The rows of D fall into a few groups, and each row is roughly a mix of its group's hidden directions; some rows fit no group.
D:
[[ 18   9  13   2  27   6   4 -18  14 -17]
 [-14   0 -11  29 -15  -3   8  18   4  19]
 [ -9 -22  11   6  -2 -11  28  -9  -9  20]
 [ -5  13  21 -12  20  22 -12   4  19  -2]
 [-18   7  -3  -4  -8  -1  14 -22  -1 -32]
 [-13  -5  -3  -2  18   5  18 -29 -20  -9]
 [ -7  14  -9   6   7  -3 -20 -11  27 -23]
 [-13 -10  -4   1  -8 -10   2  28 -21  23]
 [ 10  16   4  -5  -7 -19 -12  22  24 -13]
 [ 27  16  16  -3  23   9  10 -10   4  -9]
 [ 13   7 -11 -13 -10  -6  32 -20   2 -12]
 [-27  -8 -21   4 -17  -7 -22  12   1   0]
 [ 15 -22   0  -4  -6   2  20  -8 -22  21]
 [  2 -21   0  -6  12  14  11 -11 -20  27]
 [ 17  -6  -1 -20  -7   9 -34   7   2  12]
 [ 10  17  10 -12   3 -11 -11   0  15 -33]
 [ 17   5 -15  17 -22 -13   9  16   7  19]
 [-14  21 -15   8  -5 -22  -7   6  12 -23]
 [ -4  13  16  22 -11  -1  -8   6  27 -17]
 [-12   9 -22   5 -35   0  -3  -4 -11  11]
 [  2   7  16   0  15  25 -12   3  23 -17]
 [ -8  15 -16   0 -26  -1 -11 -17  20 -12]
 [  8   7  -9   1 -22  15   6 -34  -1  -6]
 [ 19   1  19 -16  22   4  -2  27  -2  -2]
 [ 21   3   5  -2   4  20   7 -32   3 -15]
 [ 15  -5  25 -18  20  -3   4  19  12  -7]
 [  8  18  -4   5 -14   4   9 -35  13  -9]
 [ -3  -4   6   9  30  -8  -3  27 -15  10]
 [-13  11 -22   7 -34  -3  -4  -4  -8  10]
 [ 22 -12  25 -13  12   9  21 -10   1  -3]
 [ 19 -17  26  -3   0  24   7  -1  -4  15]
 [  4  10  -2  -6  -3  -8   3  16  -3  41]
 [ 14 -17   8  17  -1  14  -9  19  -3  26]
 [-20   1 -26  18 -18   1  -9 -13 -11   5]
 [ 12   2  20   4  11  -7  30 -21   6   6]
 [-13 -23  15 -13  -7 -19  11  20   7  12]
 [ 24 -12 -12  -5 -11   0  30 -13 -10   4]
 [ 22  14   9   4  17 -12 -20  21  12  -3]
 [-10  17  -8  -7  -2 -10   7 -16  11 -34]
 [-10   3   9  12  10  13 -26  10  17 -22]
 [ -5 -21  16  24   2  12 -24  12  -3   0]
 [ 18  13  22  -4  17 -10   3   3  12 -25]
 [-27  -3 -24  -1 -21 -11  16  -2   0   6]
 [ 14   9   2  -7  24  12 -23  19   0 -16]
 [  8 -14 -18   2 -16 -17  21 -12 -21   3]
 [  2  33 -11  -5   4   1   6   3  16  26]
 [  3   0   5   1  29   0 -13  31 -11   2]
 [ -9  -1   1 -13  -4  15  -2 -31 -11 -25]
 [  0  20  -2  -1  22 -23  -1  -1   6 -27]
 [  8   9  16 -10  22 -11  15 -10   3 -28]
 [ -6  22 -11  19   6 -24  -5  17  13 -12]
 [ 24 -15  22 -19   4  20  -7  -4  -4   9]
 [ 23   4  17  -4  -8  -4 -10  26  21   4]
 [  4   0 -26  14 -22 -26   8   6  -6   4]
 [ 15 -17  12   6   5  15   4   9  -7  33]
 [  4   2  -4  -8  -5 -11   9   9 -13  40]
 [ 26  -2   4 -10   6  21  14   6   4  25]
 [ 17  15  -4   2  23  19 -20   0  -2 -19]
 [ -6  23  -6  10 -20 -16  12 -19  16   6]
 [ 14 -10  27 -13  -7  23   7 -14  -2 -11]
 [ -7 -18   0   3   4  23  10 -21 -24  14]
 [ 17  -7   8 -15   3  10  21  -5 -11  29]
 [  3  14 -20  12 -18 -23   1  17   7  16]
 [-22 -21   8   8  11 -24  11  11   3  15]
 [ 14  17  -5  17 -14  -1   4  12  30 -11]
 [-11  13  26 -20  19  16  -2 -10   9  -2]
 [ 23   0  24  -5  25   4  18  -7   3  -4]
 [  3  11  -9   8 -16 -20   3  17   1  32]
 [ -3 -10   9 -14   1  20   9 -30 -15 -15]
 [ -2 -15  -1   5 -14   7  19 -36  -3   2]
 [ 24   8  19 -20   4  -4 -14   7  15 -17]
 [ 13   1   3 -23   7   7  18  -2  -9  32]
 [-21   3 -10  19  -9 -21 -19   5   0 -18]
 [  2  24   7   8  -8 -22  22   4   1  21]
 [ 29   4  22  -3  22   5 -16   6   2  -5]
 [-20   3 -20   0  13  -1  -2 -26 -19 -13]
 [ -7  -6   0   7  -1   2  -2 -16   4 -42]
 [ 20 -15  29  -3  -1  24   8  -1  -3   9]
 [ 17   1 -19  10 -21 -16  15  10  -2  20]
 [-29   1  -1  13  -4 -21 -21   0  -6 -15]
 [ 17 -31 -14  16  -3   9  -4   9 -16   7]
 [-10   1  -6   4 -20 -13  10  17 -19  27]
 [ -9 -16   0 -15   1  -9  13 -23 -29   0]
 [  5   1  -1  -9  -9 -23  10  27  21  13]
 [ -1 -12  11 -17   3  17  13 -29 -14 -11]
 [-22  28   6   2   0 -15 -16  11  17   2]
 [-21  -3  -3  -2  -2   4 -16 -24 -20 -21]
 [  6 -21  18  -4  -4  21  21  -7  -9  18]
 [ 20   2  17   2  37   7   5   5  -7  -3]]

Here is one row of each group, with its name. Which group are the others in?
[ -1 -13   8 -19   4  17  10 -30 -15 -10]
<69>
[-18 -20  -5   5 -15  -8  11   9 -20  23]
<51>
[-10 -24  20  -4  16  16 -10 -10 -20   0]
<91>

[  7  -8  -4   2  14 -15  11  20   1  33]
<69>
[-30   8   4  12  -3 -19 -22   2   0 -15]
<91>
[-11   4   2 -14  -6 -16 -16  30  20  -4]
<51>
[ -3 -12  11   8   6   7 -19  19 -10  31]
<91>
[  1   5   3  10   8  17 -15   5  22 -31]
<91>
[  4  -3  13  -1  -5  29 -12 -23 -11 -18]
<69>
[ 12 -30  -8  20 -15  -3   8  -7 -17  -7]
<91>
[-13  19 -22   3   2 -27 -11   7   9 -14]
<69>
[ 17   2  15 -11  10  21   7   9   7  29]
<91>
